In the rows, zero is written as 128.
Y: rows in several groups, each row roughly a mix of its group's directions (some rows in no group)
Y (113 x 12)
[[163 108 152 125 126 102 123 170 176 126  84 151]
 [144 124 131 131 146 101 128  73 131 192 113 100]
 [119 103 162 155 104 116 154 149 195 127 107 121]
 [124  93 142 106 138 152 142 121 144  52 150 121]
 [136 123  77 120 132 196 128 130 155 115 136  95]
 [103 116 187 116 132 168  98 154 160 126 101 134]
 [159 115 122 140 105  76 126 132 116  79  81 137]
 [111 158 119 174 107 148  95 144  87 172 130 143]
 [112 104 127 120 123  86 118  58 112 126  94 111]
 [167 164 103 152 116 140 183 151 149 121 124  95]
 [ 73 118 159 124 126 154 116 146  97 183 120 142]
 [170 100 148 116 164 103  96 154 103  92 127 100]
 [158 131 102 165 110  97 120  90 170  93 154 116]
 [165 142 140 157 175 112 121 136 178 164 151 126]
 [ 95  95 104 123 117 130 108 159 127  72  88 149]
 [170 123 147  99 156 120 123 178 175 136 139 152]
 [173 102 154 139 144 142  78 114  93  97 134 154]
 [205 112 104 112 100 143 128 130 115 108 143 102]
 [109 105 123 167  88 123 136  83 106 172 118 101]
 [164 132 163 130 175 107 137 128 172 131  94 162]
 [ 88 155 136 116 134  58 130 144 116 130  89 131]
 [ 88 104  97 115 139 102  69 140 142 112 164 127]
 [122 142  62 135 125 125 160 139 122 169 129 172]
 [148  82 136 107 147 102 146 117 117 148 174  80]
 [133 109 195 142 117 141 104 174 135 137 101 152]
 [120 118 112 154 115 124 125  90  73  83 114  90]
 [ 85 140 122 142 127  95  95 115 128 127 144 196]
 [143 130 100 149  67 124 118  77 111 124 148  98]
 [104 170 112 111  98 136 153 168 133  76 116 104]
 [ 85 160 135 129 120 119 146  90  72  90 127 134]
 [150  85  83 128 110  98 126 102  93  94 114 103]
 [187 143 135 121 122  95 143 125 176 169 122 115]
 [106  73 154 133 165 148 166 116 157 129 159 119]
 [148 122 159 142 146  94  87 178 134 159 141 161]
 [182 108 140 133 136 103 166 132 136  87 173 128]
 [140 107 106  95  77 137 132  82  87 142 115 110]
 [137 126 175 113 136 155 193 110 114 101 111 107]
 [126 111 167 149 167 120 118 145 125 164 162 181]
 [105 150 173 122 147 142 168 178 121  99 149 147]
 [125 150 137  91 169  85 173 129 127  95 137 155]
 [181 139 111 156 103 121 122 135 164  82 163 126]
 [155  92 138 129 120 117  98  72  93 152 109  98]
 [112 111 110 127 141  76 121 156 195 122 140 142]
 [156 131 162  85  91  97 115 139 163 146 114 164]
 [166 109  92 148 109 132 104 119 117 194 118 110]
 [110 105 182 150 123  72 137 157 154 140 127 144]
 [124 162 113 104  99 108  72 149 104  87 109 121]
 [104 129 145 134 151 145 133 193 101 137 179 117]
 [120 108 132 182  94 120  99 119 131 190 126 140]
 [152 166 142 144 118 106 155 141 138 162  92 182]
 [ 97 108 150 106 132 144 186 130 107 128 125 183]
 [131  96 126 130 103 147 162 104 162 116 101  67]
 [145 128  88 144 128 147 159  65 127 166 123 105]
 [137 133 114 128 125 158  97 132  57 151 148  92]
 [130 127 106 100 144  83 139 135 173  71 110 120]
 [102 130 140  81 143 127 141 164 162 183 125 150]
 [113 151 114 123 134 117  62 166 123 118 150 171]
 [ 99 118 162 113 142 137  76 163  96  98 159 132]
 [154 103 123 123 182 131 145  76 127 159 145 158]
 [106 106 140 132 139 138 139 199 145 107 150 170]
 [ 68 158 114 139  79 138 147 114 149 154 137 148]
 [163 108 104 124 118 119 148  89 110  70  98 106]
 [168 131 117 135 171 123 173  94 146 150  90 109]
 [147 164 104 136 126 104 155 151 165 131  99 183]
 [141 112 147 106 148 161 128  59  87 113 121 128]
 [128 119 125 124  86 143  71  87 108 108  95 105]
 [ 79 122 119 107 104 114 140  89 139  69 114 111]
 [157 103 127 135 129 119 121  97  99 111 178  71]
 [126 186 118 130 134 126 122 144 183 147  92 158]
 [156 167 163 175 130 138 143 152  90 118  98 110]
 [ 91 161 102 117  81 128 103 113 108  80 108 121]
 [ 88 138 105 159 105 143 112 152 100 112 177  93]
 [106 173 117 120 135 115 157 148 159 126  95 185]
 [101  98 143  97 146 136 102 111 125 146 152  62]
 [152 162 117 148  95 111 139 139 188 157 161 120]
 [ 91 170 138 165  94  80 138 126 147 132 123  98]
 [106 152 113 153 115 192 138 162 100 142 159 131]
 [172 142 139  90 102 152 157 176 144 130 110 156]
 [104 122 130 150 132 181 120 114  60 108 118 143]
 [152 102  91 112 128  97 113  90 126 128 123  65]
 [143 114 155 183 122 143 101 130 142  74 125 161]
 [141 142 159 161 152 172 111 118 117 168 130 178]
 [176 148 133 159 120 160 110 130 147 190 140 131]
 [122 134 108 157 122  97 129 145 120  68 143  73]
 [109 118 131 124 174 106 124 182 141 135 181 148]
 [129  71 121 126 114 145  93 108  94 101 136  81]
 [143 173 113 143 110 167 164 140 145 144  96  85]
 [120  91 115  88 113 168 118  93 110 116 121 180]
 [131 139 109 132 147 116 139 130 117 184 193 101]
 [ 84 140 122 144 119 161 135 119  81  76 152 147]
 [ 62 126  90 122 125 144 127 134 148 153 175 127]
 [122 141  87 101 161 141 169 138 176  95 145 135]
 [155 146 116 116  91 143 131 164 153 101  92  77]
 [109 117 161 121 145 147 118 112 114 103  90 196]
 [133  93 146 104 136  85 131 113 106 180 128  83]
 [123 144 121 135 127 144 142 175 164 114 107 194]
 [147 114  94 133 118 120 140 111  99 207 131 123]
 [ 84 157  94 167  92 112 126 129 120 162 138 160]
 [139 188  94 127  91  98 152 131 131 123  90 142]
 [ 84 152 155  97 140 124 150 135 155 111  83 166]
 [105 156 112 189 143 150 131 138 113 148 166  92]
 [ 64  94 145 158 113 156 116  94 129 127 148 141]
 [121 177  74 116 121 116 168 146 162 109 120 141]
 [106 107 146  77 102 120 124 138  74 114  88 121]
 [ 94 115 140 141  91 151 159 154 169  99 118  86]
 [108  99  75 121 126 151 128  98  98  90 157 102]
 [126 148 109 154  73  81 121 117 109 163  98 115]
 [105 103 145 151 117 106  61 165 146 141 145 144]
 [111 153 148 141 167 138 148 169 176 137 126 171]
 [148 143  91 131 123  97 178 134 132  97 116 180]
 [107 163 174 113 147 138 132  88 129  94 160  94]
 [130 115 123 105 140 111 104  89 131 124 143  51]
 [128 115 123 133 159 165  99 155  89 164 172 105]]

which group is each row in? (one row of each group first)
[140 181 139 154 121  88 132 139 133  73 112 153]  (65)
[121 145 174 125 105 110  84 153 145 170 153 159]  (87)
[161 108 145 141 142 170 119  72 138 150 110 165]  (24)

[145 140 150 140 120 122  94  86 100 161 134  70]  (65)
[ 66 131 127 125 176 105 138 170 147 136 133 107]  (87)
[137 143 153 114 105 115 114 205 111 115 143 100]  (87)
[126 133 124 125 167 169  84 150 125 125 165 177]  (24)
[102 119 110 109 133  85 147 133 101 197 112 131]  (65)
[108 106 160 152 126 100  80 159 161 136 139 169]  (24)
[159 145 146 117 128 177 124 193 131 108 125 102]  (24)
[117 113 101 147 123 115 104  92 176  91 169 154]  (87)
[113 143 169 154 140  94  86 157 100 147 141  91]  (87)
[153 148 111 171 135 135 125 170 135 100 175  91]  (87)
[108 139 120 146 105  88 137  62 149 160 112 111]  (87)
